Named moves, each a turn or a mirror, and the order they were made in; the first pair answered:
move Z235:
[-13   3   3 -17  -2   3   9  -2  12  17   8]  ->  [-20   2 -15  -9   1  -6   1  -7  -1  19   5]
[ 14  13 -16  -9  -8   3  11 -11  -8 -30   2]  ->  [ 16  13 -16  -8 -10   4  13 -10  -7 -30   2]
[-10   1  -2   0   0   7   0  -1  -3  -1   6]  ->  [-10   1   1  -2   0  10   0  -2  -2  -1   5]
[ 32  -4  34 -31 -17  46  47   6  10  -4  -8]  ->  [  1  -9 -50  16  -3  -5   4 -18 -61   3 -34]
move Z96:
[ 22  -3  47 -27   1  15  22  18  42  -6  17]  ->  [-36  13  44  -4   8  -8 -24   9  48  10   8]
[ 32 -21   4  13  17  -4  18  18   2  -1 -39]  ->  [-38   4 -15  27   6  -4 -31 -11  -7  12 -25]
[ 10   4  24   1 -25  37  20   1  31  12 -13]  ->  [-12   9  27  15 -12  19  -1   0  39  22 -23]
[ 10  -8   0   7   4  -3   2   1  -4   5 -14]  ->  [ -8  -2 -10   7  -4  -2  -9  -6  -7   7  -8]
move Z550:
[-17  24 -13  15  -1  16  12 -12 -30 -10 -12]  ->  [  6  21 -15   1  15 -23   4  -5 -26 -25  11]
[-28 -14  -8   0 -18  25   6 -10  -2  24  -4]  ->  [  7 -20  -7 -21   6 -32  -5   3   2   0  28]
[-48  15   1  26  10 -34 -33 -21   3  24  -4]  ->  [-41  15   0  22  14 -41 -36 -16   3  18   2]
[ 16  10   4  16  -5 -44 -33  24  14  -6  24]  ->  [-24  11   3  37 -33  19 -20  13   9  22 -13]
move Z891:
[-11  18   1  -4 -27  33  15 -18  -6  -5  19]  ->  [-30  17  -7  21 -17  22   1 -14  -4   9 -11]
[ 29 -14 -17   1  12 -31  -5   5 -16 -12  12]  ->  [ 21  -2  -3 -23  -6  -5   1  -5  -3 -16  36]
[-22  13  32 -21  17  17 -30 -20  52   3  38]  ->  [-35   5  23  15  41  -4 -48 -14  43  20  -3]
Now pairs of rows:
Between the rows of a pair lie 2 to 3 moves.
[ 21  -5 -12  27  20 -30  14  28   3  13 -30]  ->  [ 21  14  15 -25 -19  15  29  12  24  -7  31] => Z891 then Z891
[-24   4 -22  11   4   2 -11  -7 -11   6  -4]  ->  [-22   5   8  11   5  13  -3   7  15   9 -16] => Z235 then Z891
[ -4   5 -16 -18  -6  19  13  -8  -1   1   4]  ->  [ 13  -6 -15  -6  16  -4  14   9  -2   5 -20] => Z235 then Z96 then Z235
[-12   7  -1   3  20 -41 -28   1   8  -9   5]  ->  [  3  12  -2 -26 -11   2  -4 -15   0 -27  34] => Z96 then Z235
[-30   0  22  33  13   2 -11  13  15  26 -62]  ->  [-16  19   7 -37  -9 -17 -23 -16   4 -28  57] => Z96 then Z550 then Z891
[-16  -5   3   7   5  10  -2   3  -6  14 -20]  ->  [ -8   0   2 -11  10 -17 -15   1  -2  -3  10] => Z550 then Z891 then Z96
[ -2   4   6 -33 -18  -1  -6 -11   9 -25  41]  ->  [-33  -1  -3  13  12 -35 -34  -3   7   6 -10] => Z891 then Z891 then Z550
[-10  14  21 -13   3  10  -7   5  18   6  40]  ->  [-18   7  31   4  10  20  -4  13  26  20   9] => Z550 then Z96 then Z891
[ 15   0  12 -10 -26  54  33  -3  -6   0  -1]  ->  [-51  20  -4   8 -11  -1 -37 -20  -1  12  10] => Z96 then Z550 then Z96
[-19   1 -31  13  -9   2 -12  -6  -9  20  -9]  ->  [ 11   2 -26  -7  -1 -23 -13  -4  -7  -2  24] => Z550 then Z891
[ 17  -1 -14  -3  -7   1  15  -6 -10 -15  13]  ->  [13  2 18 -2 -2  7 16  6 21 -4 -1] => Z891 then Z96 then Z891
[  8  12 -10   1  -5 -25  -5   0 -28  -9  49]  ->  [ 28   3   8  -5 -18   9  29   9 -19  -5  37] => Z891 then Z891 then Z96
[ 25   0  -3 -29  -9  -2  -1  -6  -5 -24  42]  ->  [ 25   2  13 -30   1  -9  -3   1  12 -23  41] => Z235 then Z96 then Z891
[ 42  -3  -7 -23 -26  29  30   1 -25 -23  23]  ->  [-33  18 -17  -3  -4 -30 -50 -15 -16  -6  26] => Z96 then Z96 then Z550
[-23   3  -3  15   5 -14 -24  -2   8  12  -6]  ->  [ 14 -14 -21  15   8 -11   4   3 -18   1 -14] => Z891 then Z550 then Z891
[ -5  10   3 -13 -13  -3 -10  -7   6  -3  25]  ->  [-4  7 25 -6 -1 -4 -6  8 24  4  5] => Z891 then Z891 then Z235
[ 60 -18 -26  18  26 -31  21   9 -44   6 -12]  ->  [-44  28 -20   2 -13 -12 -45 -35 -24  12  41] => Z891 then Z96 then Z96
[ -3  -1 -34   3  10 -12   3 -20 -15   9  12]  ->  [  6  -8 -26   7   5  14  25 -13 -12  17  -8] => Z96 then Z550
[ -2  -5   9   4  29 -36 -17  -8   6  12 -15]  ->  [ -7   7  22 -28  -7  22   2 -20  16   2  19] => Z96 then Z891 then Z235
[-19   2  14   6   7   7 -12  -5  20  13 -16]  ->  [ 21  -9  21 -12  10   3  11   3  20  -1  -7] => Z96 then Z96 then Z550
[-15  -7 -22  42  -3  -6  -6   2 -18  22 -13]  ->  [ 26  -9 -19   6   1 -26   6   6 -20  -9  38] => Z550 then Z891
[-39  10  10 -16 -19  12 -15   3  18  -6   2]  ->  [-22  -8   6  13   3   2  -1  22  12   7 -44] => Z96 then Z891 then Z891
[  7  -5  -8   8  38 -12  -8  12  -7  -2  15]  ->  [ -8  -1 -13   8  33  -9 -17   5 -13   2  18] => Z235 then Z891 then Z235
[ 19   2  11   9  23 -23  -9   1  18   0  15]  ->  [ -1   3   5  31  12   7  -2  -5  10  19 -19] => Z891 then Z550 then Z891
[-15  -1 -15  -4  12 -42 -34 -11 -12   7   9]  ->  [  0   3  28 -36  -8  -3  -7  -3  21  -3  32] => Z235 then Z96 then Z96
